Each path below is one point turned by a fixed rotation once a step. After each direction that follows a path, write how fast that rotation turns it, in deg/step (0 if it stays still).
Each turn is a multiple of 5 degrees from 10 to 175, or 0.
Each row of a path follows its step; steps can be skipped.

step 0: [-15.6  24.4  -3.6  16.0 -12.3   3.8  -8.6  -3.3 -14.1 -13.9   5.4  -2.0
 -10.7  17.2  -8.1   1.8  13.4   6.4   1.4  -3.1  -5.5 -27.9 -12.5   2.9
   5.3  -5.2   9.1  21.4   7.6  -0.9  13.3 -19.5   5.8   2.9  -5.8 -11.3
   0.8  -0.9  -5.2  -4.1 -12.8]
step 1: [-13.5  12.5   1.8  17.7 -14.2   7.8  -1.7 -16.7  -3.2 -14.3  14.4 -16.1
 -15.6  -7.7   9.6   5.2  -2.3   4.2  -0.7  -9.0 -10.3 -10.8  -0.8   2.4
   8.6 -11.1  -1.1  11.7  -7.1  -3.4  11.8 -16.7  12.1  -7.4  -8.5 -11.3
   6.9  27.6   4.7 -18.1   8.6]
step 2: [ -5.1  19.3   8.6  14.0   6.3  -6.4   6.3 -23.4  -4.4 -24.7   7.9 -23.1
  -2.2  -7.7   4.1   3.8   8.5   9.2  -0.2 -14.2  -2.9 -18.1  -2.5  15.9
  -6.6   1.7 -13.9  11.7 -15.7  11.4   8.6 -16.3  -9.6  -5.0  -0.7 -10.2
  -7.3  -3.5  -8.8  -5.1   1.2]
step 3: [-10.4   9.4  10.8  19.8  11.0   7.5   0.4 -24.9   5.4 -30.7   5.5 -13.5
   1.6 -10.1  20.4   6.0 -16.1  13.4  -1.9  -2.5 -11.6   5.0  12.9  12.3
   6.4   1.6   3.9   4.1  -4.7  -1.5  -2.5  -9.9   4.2   4.6 -14.7   0.1
  15.5  -4.2 -16.0   4.5  -3.4]
step 4: [-12.3 -18.0  19.0  16.0   9.8   1.2  -5.6  -4.4  15.5 -33.8  13.1  -5.1
  10.4 -12.2   1.8  10.0   7.8  11.7   1.4  -0.4  12.0 -10.6   2.6  16.3
  -5.9   1.9  -7.3  -7.1 -11.1  -1.6   0.2  -2.5 -12.6   2.9 -10.8   9.1
   8.8  -4.5 -10.8 -14.5  -6.9]
step 5: [ -9.7  -2.0  25.7  19.8   1.5 -13.8   7.4  -9.4  21.2  -6.6   7.2  13.8
   7.8  -0.5 -11.3  -0.8 -12.0  11.8  14.0  -3.6   2.5  -6.9  11.7  23.9
  -2.4  -7.1   7.3   4.5   4.6  -1.3 -11.6  -4.2   1.6   7.2  -4.9   3.8
  25.0 -16.8  -8.5  -7.7  -2.5]
step 6: [ -8.5 -20.6  -0.2  19.2 -11.5   5.8  -5.4  -5.1  18.2   1.4  14.8   4.2
  14.4 -13.9 -12.8   8.4  -9.2   6.0   4.5  -1.8   4.2 -13.3  11.4   6.7
   8.6  -9.8  -8.8   2.1   7.9 -19.8 -14.7 -17.1 -13.7  12.6  -3.8   3.1
   3.6 -19.6   6.4 -13.4   7.9]
step 7: [-14.8 -18.8  -2.1   7.4  -6.7  -1.5   0.7  -2.9  -9.4  -6.7   2.2   7.8
  -2.3   2.3 -34.0  -0.6 -12.0  11.4   6.4   5.9   1.7 -13.5  14.1   5.3
   4.1 -17.0   3.5  20.5  -6.0   9.6 -18.4  -7.3  -6.3  -6.8  -6.9  -4.6
   5.1 -26.4   8.3  -4.7   5.4]
step 8: [-11.3  -6.2  -5.4  12.5  -1.4  -1.0 -13.1 -12.9  -4.4  -9.2   7.7   0.8
  10.8  16.4 -13.2  -3.0 -10.4   6.6 -24.3   9.1   1.6  -0.7   0.7  -6.3
  18.0 -12.2   5.0  15.5   6.6  -6.0  -9.0 -18.0   0.4   0.2   6.6  -8.2
   5.0 -17.1  26.6 -19.8   3.6]
step 9: [-20.4  -9.5  -8.0   8.3  -3.6  -8.0 -21.4   0.4 -12.0 -15.7   6.2   2.4
  -3.9  25.5  -4.5  -3.9  -4.9  14.2   1.9 -18.1  -2.5 -23.0   0.6  -9.8
  13.9 -10.1  -2.8   6.5  -7.2  -0.1  -9.2  -5.0  -0.3 -17.4   2.8 -20.0
  -5.1  -1.6  12.7  -9.3 -10.1]
step 10: [ 11.2  -9.3  10.3   0.7  -4.0  -9.3  -2.3 -24.0   4.2 -14.2   7.4  -3.0
  -3.1  13.2   1.9  -6.0  -4.2  18.0 -10.5 -17.1 -11.3 -10.0   1.9 -11.7
  10.1  -4.8  13.5   6.4  -6.6  -0.3   1.8 -13.8   9.4 -18.1   6.5 -28.5
   3.3   9.6  13.6 -10.9  14.3]
Directions:
[ 3.1 -1.4 -0.8  7.1  1.4  2.7 -1.0  1.4 -1.4  2.5 -4.6 -4.4  4.3 -1.8
 -0.3 -5.2  0.5 -0.1  6.7 -2.5  4.0  3.6  3.6  4.1  2.6  3.3  0.8 -4.0
 -3.7  0.0  2.8  0.9 -3.1 -1.4  0.1  7.1  8.3 -5.1 -2.2 -4.0  2.2]  35
[ 1.4 -0.5 -2.9  3.6 -3.5 -0.1 -0.2  5.4  0.4  5.9  0.7  0.3 -4.3 -5.7
 -0.9  1.9 -2.8 -6.1  3.2  5.4  1.8 -1.5  0.7 -0.5 -3.1 -3.2  0.8  9.2
  0.3  1.5  3.6 -5.9 -1.6  3.7  4.7 -4.6  1.3  0.3 -5.8 -4.5  2.8]  60
[-2.6  2.7 -2.4 -3.0  1.8  2.1  5.6  6.5 -3.2  2.6  3.1  2.5  2.4  3.3
 -1.0 -2.9 -4.1  7.4  0.4 -7.0 -0.1 -0.4  2.6  2.4 -2.7 -3.2  0.8  7.7
 -1.2  2.7  1.8  5.8  1.6 -2.0 -3.2 -1.9  3.5 -1.2 -6.2  3.1 -4.0]  160
[-4.7 -9.1 -1.4 -0.3 -3.4  1.8  0.0  3.0  1.4 -1.7 -0.4 -2.2 -4.2 -2.2
  2.9 -0.6  0.5 -2.5  4.1 -0.5  3.7 -0.6 -0.7 -3.5 -3.0 -1.2 -6.1  1.5
 -3.7 -0.3 -4.3  4.6 -1.2 -8.8 -8.4  0.9 -1.7  5.5  0.2 -3.2  2.0]  135
